One hidden turn or mirror swaps the rows below in pairs. Which row is each named row swapped with?
Sez: [ 1.25  1.05  1.28  1.33 -2.23 -2.56  0.18 -0.98 -1.65  0.36 -1.60 -0.23
  1.12 -1.10  2.51  0.44  1.42]
vofit: [ 0.54 -3.44  0.92 -0.92 -0.60  0.71  0.58  2.98  1.74 -0.19  1.11  1.89
  0.36  0.72  0.34 -0.33  0.03]
razu: [-0.71  1.32  0.14 -1.29 -1.65  0.54  0.65  0.26  0.34 -1.85 -1.17  0.54
 -3.64  0.70 -0.50  2.45  0.32]
rinav: [ 1.32  0.57  1.38  1.92 -3.70 -1.67 -0.62 -0.44 -1.71  1.21 -1.45  0.64
  0.87 -0.90  2.36  1.43  0.18]
Vutap: [ 0.80 -0.50 -3.18  0.37 -0.36 -0.61 -0.84  1.96 -0.81  1.31 -1.52 -0.45
  1.93  0.18 -0.04 -2.23 -0.68]
Bugub: [-0.17  0.56  1.69  1.64 -2.85 -1.01 -1.01 -0.26 -1.04  1.26 -1.37  1.20
  1.60 -0.69  3.22  0.70  2.04]
soduv: [ 1.77  0.86  1.22  0.56 -0.02  0.27 -1.08  0.61  1.16  0.80  1.77 -0.13
  2.54  2.77 -0.85 -1.36 -0.13]
disa: [ 0.75 -0.11 -3.42  0.45  0.17 -0.80 -1.42  1.55 -1.16  0.75 -1.83 -0.92
  0.94 -0.12 -0.06 -1.67  0.83]
nuve: [ 0.90 -4.11  1.34  0.75 -0.57  1.45 -0.35  1.60  2.73 -0.75 -0.07 -0.19
 -0.86  0.83 -0.57  0.03  0.38]
busi: [-1.54 -0.71  1.00 -0.23 -1.19  0.57  0.61 -0.65  1.05 -0.90 -3.15  0.32
 -2.86  1.13 -0.22  2.07 -0.62]
muv: [ 0.88 -2.39  0.91  0.22 -1.28  0.58  0.34  3.88  1.29 -0.17  2.17  1.01
 -1.07 -0.20 -0.64  0.78 -0.50]
reveg: [ 0.32  0.69  1.36  0.82 -2.63 -2.00 -0.03 -1.36 -2.01  0.94 -2.26 -0.17
  1.56 -0.45  2.53  0.61  1.01]
buro: [-0.28 -0.05  0.26 -0.76 -1.89  1.03 -0.30 -0.94  1.27 -1.57 -1.49 -0.04
 -3.40  1.24  0.96  2.74 -0.74]
mesig: [-1.12 -0.73  0.74 -0.78 -2.36 -0.01 -0.12 -0.55  0.98 -2.23 -2.05  0.56
 -3.46  0.53  0.00  1.84 -0.51]
zirat: [ 0.72 -3.33  0.94  0.65 -1.44  0.52  0.80  3.02  1.40 -0.67  0.93  0.91
 -1.49 -0.57 -1.35 -0.02  0.23]
rafo: [-0.65  0.45  2.08 -1.09 -1.86 -0.67 -1.13  0.96  0.57 -2.46 -1.11  0.44
 -3.16 -0.89 -0.41  1.47 -1.16]
dofu: [ 1.26  0.48  1.22  1.93  0.39  0.47 -1.18  0.61  1.54  0.15  1.39 -0.50
  2.17  2.35  0.30 -2.20  0.57]
Noki: [ 1.70  0.88  1.29  1.98 -0.78 -0.49 -2.09 -0.98  0.92 -0.02  0.62 -0.72
  2.34  2.88 -0.31 -0.64 -0.35]
peli: [ 1.02 -2.57  0.77  0.69 -1.34  0.82  1.46  2.36  1.33 -0.30  1.85  1.19
 -0.86  1.67 -1.31  0.83  1.07]
Nebuf: [-0.73  3.30  0.61 -0.53  0.55  0.80 -1.48  1.56  0.72 -0.11 -0.99 -1.13
  1.44 -1.91  0.34  0.16  1.74]
zosa: [ 0.32 -2.23  1.71  1.28 -0.90 -0.09  1.35  3.28  0.68  0.25  0.59  1.33
 -1.43 -0.36 -1.97  0.09 -0.97]
zevi: [-0.42  0.44 -1.23  0.51 -2.57  1.71 -0.22 -1.13  0.40 -1.85 -2.22  0.09
 -3.19  1.13 -0.22  1.35 -0.49]
Tatil: [-0.01 -3.04  2.24 -0.11 -1.12  0.38  0.62  1.74  1.58 -1.00  1.66  2.47
  0.75  0.76 -0.21  0.18 -0.22]
bozum: [ 0.12 -0.34 -3.63 -0.42 -0.11  0.54 -1.19  1.38 -0.28  1.48 -1.88  0.70
  1.64 -1.22  0.75 -1.28  0.69]
Mela: [ 0.25  0.78  0.00 -1.11 -0.95  1.68  0.61 -0.90  0.93 -2.51 -1.74  0.23
 -2.98 -0.84 -0.20  0.78 -1.43]
Kisof: [ 1.38  1.06  0.72  1.32  0.01 -0.19 -1.69  0.31  1.64 -0.02  1.40 -0.59
  1.93  3.86  0.19 -0.26 -0.55]
fogo: [-0.80  0.43  1.15 -0.59 -1.87  0.19  0.52  0.07 -0.17 -2.06 -2.64  1.65
 -2.64 -1.07 -0.81  2.01 -1.01]
muk: [ 2.79  0.74  0.86  2.40 -0.23  0.77 -0.62  0.54  1.35  0.59  0.83 -0.94
  1.60  2.74 -0.15 -1.22 -0.47]
rara: [-1.52  3.97  1.39 -1.09 -0.03  0.31 -1.21  1.45  0.51 -0.16 -1.47 -0.34
  0.62 -0.49  1.61  1.02  0.99]
biv: [ 0.69 -3.88  0.85  1.32 -0.94  1.10  0.95  1.76  1.34 -0.44 -0.35  1.94
 -0.01  0.90 -1.64  0.27 -0.27]
kuf: [-0.62 -2.08  1.29  1.12 -2.51  0.56  0.47  3.52  0.25 -0.16  1.63  2.23
 -0.11 -0.26 -0.75  0.52  1.04]
sur: [-1.00  4.29  1.46 -0.51  0.18  0.43 -1.28  0.21  0.46 -1.04 -0.90 -0.87
 -0.02 -0.65  1.36 -0.41  0.95]
sir: [ 0.45 -0.32 -3.41  0.12  0.09 -1.30 -1.27  1.60 -0.10  0.87 -1.65 -0.05
  1.94  0.77  0.20 -1.87  0.10]
pem: [ 1.94  0.29  0.96  0.40 -2.29 -1.69  0.58 -1.47 -1.46  1.49 -1.68  0.64
  1.37 -0.38  2.29  0.54  2.35]
Lak: [ 1.07  0.59 -3.34 -1.13 -0.38 -1.39 -1.05  1.39 -0.85  1.37 -1.46  0.99
  1.15  0.55 -0.23 -1.73 -0.13]
tobo: [ 1.52  0.52  0.84  1.48 -3.13 -2.13 -0.83 -1.63 -2.01  0.71 -0.75  1.44
  1.15 -0.20  1.95  0.32 -0.02]
teki: [ 0.97  0.83 -3.56  1.28 -0.71  0.30 -2.04  1.42 -0.24  0.85 -1.56  0.22
  0.52  0.01  0.12 -2.26 -0.99]
Bida: [ 0.50  0.15  1.19  1.29 -2.20 -2.83 -1.01 -0.76 -2.35  0.59 -1.16 -0.02
  1.37  0.16  2.09  0.52  1.94]
Gil: [ 0.06  3.77  1.08 -0.27  0.67  0.91 -0.42  1.57  0.93 -0.35 -0.32 -1.51
  0.27 -1.43  1.33  1.10  1.53]
turi: [ 0.24 -0.61 -3.76  0.39 -0.98  0.41 -1.74  2.09  0.15  1.67 -2.41  0.30
  1.29  0.02  0.42 -0.71 -0.42]
zol: [ 0.97  0.91  0.87 -1.40 -1.77  0.56  0.53 -1.25  0.25 -2.16 -1.73  0.36
 -3.29 -0.23  0.96  1.10 -1.41]
Revog: [-0.17  3.94  1.33 -1.45  0.03  1.20 -0.54 -0.23  0.64 -0.04 -1.23 -1.18
  0.67 -0.69  0.87  0.54  1.42]

Swapped with Tatil: Mela
Swapped with Bugub: teki
Swapped with turi: rinav
Swapped with Bida: disa
Swapped with mesig: zirat
Swapped with Kisof: Gil
Swapped with kuf: zevi
Swapped with zol: vofit

